Look-ups in named tables: a row name and a column name give one cell, copied from the table.

Bev:
          Mut  Rulereg   Fenav    Sut    Zosi
Par     0.599   -0.268   0.180  0.039   0.270
Difig   0.004    0.030  -0.093  0.559  -0.007
Sekug  -0.781    0.724  -0.797  0.012   0.189
Rogu   -0.539    0.558  -0.892  0.253   0.298

What is the Mut of Difig in Bev?
0.004
What is the Zosi of Sekug in Bev?
0.189
What is the Fenav of Sekug in Bev?
-0.797
What is the Mut of Par in Bev?
0.599
What is the Mut of Rogu in Bev?
-0.539
What is the Sut of Par in Bev?
0.039
What is the Rulereg of Par in Bev?
-0.268
What is the Rulereg of Sekug in Bev?
0.724
What is the Sut of Sekug in Bev?
0.012
What is the Sut of Difig in Bev?
0.559
What is the Zosi of Rogu in Bev?
0.298
What is the Fenav of Par in Bev?
0.180
What is the Mut of Sekug in Bev?
-0.781
What is the Zosi of Difig in Bev?
-0.007
What is the Rulereg of Difig in Bev?
0.030
What is the Sut of Rogu in Bev?
0.253
What is the Zosi of Par in Bev?
0.270

Table Bogu
,Ful,Loluf,Ropur,Rupa,Tosiv,Balazod,Fir
Neloz,5095,6739,4937,5510,5815,5770,4961
Zuf,7674,3163,2871,5632,3244,3153,6772
Gug,7896,1627,6650,5615,5531,5441,5010
Napi,5243,3390,4047,3604,3142,2613,7409
Nupo,2263,6278,4418,3853,2818,3610,7693
Nanu,5096,5508,7022,6231,6205,6921,4212
Zakiri,3285,5407,3886,3597,2399,3401,8153
Zazome,4537,7732,7464,6656,7996,8369,3030
Lur,4315,4609,5572,4549,4251,4304,6121

Tosiv of Napi: 3142
Ful of Neloz: 5095
Rupa of Zakiri: 3597
Rupa of Napi: 3604
Tosiv of Gug: 5531
Ropur of Lur: 5572
Tosiv of Nanu: 6205
Loluf of Napi: 3390
Rupa of Lur: 4549
Ful of Zuf: 7674
Rupa of Gug: 5615
Fir of Napi: 7409
Fir of Lur: 6121
Rupa of Zuf: 5632
Ful of Zakiri: 3285
Rupa of Nanu: 6231
Which row has the largest Rupa? Zazome

Nog:
	Bubusog	Febu	Fusiv	Topin	Kag
Ruledi	739	130	119	144	164
Gonavol	743	750	709	704	729
Pimob	73	596	662	590	632

Topin of Ruledi is 144
Topin of Gonavol is 704
Kag of Gonavol is 729
Febu of Ruledi is 130
Fusiv of Ruledi is 119
Fusiv of Pimob is 662
Bubusog of Ruledi is 739
Bubusog of Gonavol is 743
Kag of Pimob is 632
Fusiv of Gonavol is 709
Kag of Ruledi is 164
Febu of Pimob is 596
Febu of Gonavol is 750
Bubusog of Pimob is 73
Topin of Pimob is 590
Row with the largest Kag: Gonavol

Gagi.csv
,Dakamos,Fatasu,Zedisa,Vulut,Bugezuz,Zor,Guz,Pefumav,Zil
Baf,0.190,0.157,0.165,-0.326,-0.363,-0.315,-0.358,-0.270,0.292
Sug,-0.511,-0.534,-0.511,0.101,0.088,0.024,0.093,0.056,-0.543
Zel,-0.932,-0.782,-0.772,-0.034,0.011,0.104,-0.001,-0.019,0.115
Nuv,-0.297,-0.320,-0.325,0.139,0.204,0.202,0.192,0.113,-0.386
Gorur,-0.428,-0.340,-0.321,0.195,-0.224,-0.222,-0.202,0.134,0.371
Led,-0.432,-0.327,-0.329,0.199,-0.209,-0.228,-0.195,0.127,0.236
Sulovi,0.657,0.485,0.502,-0.264,0.288,0.276,0.263,-0.191,-0.156

What is the Bugezuz of Gorur in Gagi? -0.224
What is the Fatasu of Gorur in Gagi? -0.340
What is the Guz of Gorur in Gagi? -0.202
What is the Zil of Nuv in Gagi? -0.386
What is the Guz of Baf in Gagi? -0.358
What is the Vulut of Led in Gagi? 0.199
What is the Bugezuz of Sug in Gagi? 0.088
What is the Zil of Sulovi in Gagi? -0.156
What is the Zor of Nuv in Gagi? 0.202
What is the Fatasu of Baf in Gagi? 0.157
What is the Guz of Led in Gagi? -0.195
What is the Pefumav of Sug in Gagi? 0.056
What is the Dakamos of Zel in Gagi? -0.932
What is the Pefumav of Led in Gagi? 0.127
What is the Zil of Gorur in Gagi? 0.371
What is the Bugezuz of Led in Gagi? -0.209
What is the Zor of Sulovi in Gagi? 0.276
What is the Vulut of Sug in Gagi? 0.101
What is the Zedisa of Led in Gagi? -0.329
What is the Zor of Led in Gagi? -0.228
Row with the largest Zor: Sulovi

